One turn or mirror swaps these rows in pairs. Which row does each one swap with?
The rows were stretched afterwards, more along some directions than others.
Kadu: [ 12 -17 -17  -2   4  -5  -2  17 -13   1  14  18  11  -6  -1  18   6  -7
   6 -13  -1 -14   3]
bana: [ 11  -6   2   4   2  -2  -8 -26 -10  -1  -3 -10  -8   2  -4 -20   2  15
   1  10   1  -4   1]
bokob: [ -4   6  -6 -21 -11  15  10 -32  -7  -2 -19 -16 -18   0  -3 -12 -12   4
   2  13   1  12   1]
Zusov: [-15 -10 -19  -1  -3 -13  -5  10  13  -2  12   1   8 -10  16  12   2  -4
   0  -4   0  10  -8]
fede: [ -4 -13  -3 -13   2  -5   3  -1   9  -4  -5  -5 -10 -25   0  14  -3 -17
   3  -2   1  -5   1]
sen: [-11   8 -15 -13  -2  -4 -13   7  -1  16  -7 -13  13 -11   7   8  -5  -9
  18   6   2   0 -19]
vez: [ 10 -22   5  10  19 -11   6  -9  14 -25  -2   9 -12 -10 -14   3   4   4
   1 -20 -12   9  22]
Gefo: [  8 -19 -14  11  34  -2   4 -10  10 -14 -10  13  -3  -7  -9   5  14   8
   2 -12  -6  -2  35]
Tarof: [  7   2  10   1   0   7   7   9 -11  -5   3  -2   6   9  -8  -5   6   5
   3   5  -4  -5   0]
sereb: [  0  -6  -1   8   7   0   7  12   7 -13   5   2   0   8   0  -8   4   5
  -2  -3   6  13  17]
san: [-12  -6   3   0  -6   1   5  10  25  11  11   0  -6  17  -1  16  11  -9
 -15 -10   1   0  19]
Fugi: [ 14   4  20   5   9  -6 -13 -21 -16 -18 -10 -16  -1   2   7 -15 -12   2
   2   2  -5 -16   4]
Rizez: [-16   1 -20 -12  -1   7  -6 -16  13  13  -8  -7   4 -14  10 -12  -5   3
  10  10  15  16  -5]
rem: [-16 -13   3   4  -3 -20  -4  13   6  -8   6   4   7  -1  13   0   7  -4
   0  -5 -15  -5   3]
Pak: [  9  16   4  -5   2   3  -3 -18  -1  10   0 -16  -5  17 -11 -24  -8  15
   2   7  12   5  -2]
Terun: [-20   1   1  11   8 -19   0  -7   4  15   7 -22  13  15   5 -14 -14  -3
 -22  -3   1  -1  -6]
Zute: [-17   6 -14   4  -6  -2   0  21   4  35  18 -10  24  -3   5  11  -1 -24
   2  -1   7  -7 -15]
vopem: [-11  -3   4   4  16   8   8 -12  12 -12 -18   7 -26  -1 -11   3  13   7
  -5  -2  -4  22  20]
mosam: [-24  -3  -9   6  -9 -17  -8  26   5  11  27  -1  30   2   6   7  11 -10
   0  -1  -4  -7 -13]
Pim: [  4  -4  -1   9  16   5   8 -10  16 -14  -9   0  -7  -3  -1 -14   1   4
   8  -8  -2  27  10]
vegep: [ -1   7   8  12  -5 -18   4   1   3   9  20 -24   2   4  -5 -13  -2  -8
   3   3  -8 -11 -16]
ziri: [ -2 -15 -17  -4   9  -4  12  10  21   5   5  37  -2 -12  -9  12  22   4
   3 -12   6   9  20]
Biruv: [  5 -13  17  13  -6 -15  -6 -11 -12 -23  -6 -10   0 -10   3  -1   1  -4
  -1   3 -17 -12   2]
kuf: [  4   1  -7   4  -3 -15   8  29   7  16  27  10  17   4  -4   5  19  -6
   4   5  -1 -16  -7]
vugek: [ -8   9   3   1  -1 -21  -4  -2  -2   5  11  -4   0  -2  -1  -7 -18   9
  -4  -3   4   2  -5]
Guge: [-13  -3   3   4   2  -6   9  22   9  -8  19   4  -4   4   9  19   8 -11
  -8 -18  -3   7  -2]
lup: [-17  21   9   7  -3  -6   6   0   5  31   9 -27   2  11  -9   1 -17  -3
 -12   8   3  10 -18]
Bik: [ -2   0  11  18  15 -10  13 -12  24 -11  -4 -13 -11   4 -19 -10   9   8
 -12  -3  -5  13  20]
Fura: [ 18  -8 -13 -10 -10   9  -8  -4 -20  -7 -10  29   3 -21   3   0  12  16
  34  10  -1   4   4]
repur: [-20  -7   0  15   2 -16   2   3  12   6  12  -3  -1  -1  -2   1  22   5
 -11  10  -9  -5  12]
pif: [ -6 -27  -1  11   5 -20  -2  24   7 -12  21  26  21   1   3   9  34  -2
   7  -7 -17  -2   1]
guna: [-13  -2  -2   2   0   0  -8 -14  -2  16  -1 -15   6  -1 -12 -12  -9   7
  10   6  -2   8 -12]
Gemun: [ -2   6  13   9  -5  -9   4  -4  -1 -12   2   2 -12   7  -1   3  -4  -4
 -13 -15 -15  -9  10]
lole: [ -3  -5   4  11  -2   3  -6   1  -7  -6 -11  11   3 -11   7  12   8  -1
   4  -1 -16   0  15]
gup: [  2  12  24  13  -2  -7  -7 -26 -12   4  -1 -13  -1  18 -20 -16   1  19
  -4   0 -20  -7   5]
fazu: [-12   8   8  14  -3 -26  13   8  -3  -6  12  -2  -5   7  -3   4  -3   0
 -20 -12 -13  -5   1]
Mosiz: [ -6   7 -18  -7  11  18   4 -20   9  18 -12  -2 -11  -6 -16 -14 -12   2
  -3   5  13  14  19]
samo: [ -7  -1  17   5   7  -8  -1  -4   3  -6 -11  -5 -24  -3  -6   4  -1   8
   1  -2  -2  17  -2]
Serup: [ 18 -29   2   2   6  10  -7 -20  -3 -23 -14  13 -12  -2  -4  -8   2  23
   9  -9  -8  -4  24]
kubon: [ -3   6  25   8   2  -9  -5 -18 -13 -21  -9 -12 -10  -1  -6  -2   0   8
 -15   3 -13   0  15]
povur: [  6  15  15  -5 -11   2  -8 -15 -24   4  -3 -11  -5   0   1  -8  -6  -3
  -1   4   5  -4 -11]
ritav: [-15  16  13   3   8  -7   9 -32  12   0  -3 -37 -21   8 -11 -13 -11   1
 -42  -3   4   0  21]
lisif: [ 18 -14  -5  -7  -3  17  -9 -18 -21 -14 -28   5 -15 -18  -4  -3 -13  14
  30   5  -4   5  12]
zomez: [  6   9   8 -13   5   4  -5 -22  -3   0 -10  -3 -12   4  -8 -17  -9  22
   1  10  13  10   5]
zenul: [-11  12   9   7   7  -1   2 -18  -7   8 -11 -29 -11   9 -13 -14  -7   5
  -4   1 -12   9   2]
Dofuf: [ -8  -5 -12   1   9  -9  -6  15 -10   7   8   3   3 -14  -2  16   2  -4
   9  -3   5  10  -8]
bukel: [  5 -23 -21  -5  -4  -5  -5  19 -13   4  10  26  17 -10   6  15  15  -3
  16   3  -2 -14   0]
mibi: [-11   5  15  -2   1   6   9 -26   2   3 -16   1 -29   1 -11   3 -13  21
 -10  -3  -8  11  16]
Pofi: [ 13 -10   3  16   6  -2   5  14   2   6  17  18   8   9  -6  -6  14   5
   6  -8   6   7   8]
Zed: [ -1  -4 -29 -17  -4  12 -17  10  -3  -2   0   6   7 -23  14   6   3 -20
  18   3  12   1   0]

san swaps with bokob
Pim swaps with lole
Serup swaps with Tarof
bukel swaps with Pak
Kadu swaps with zomez

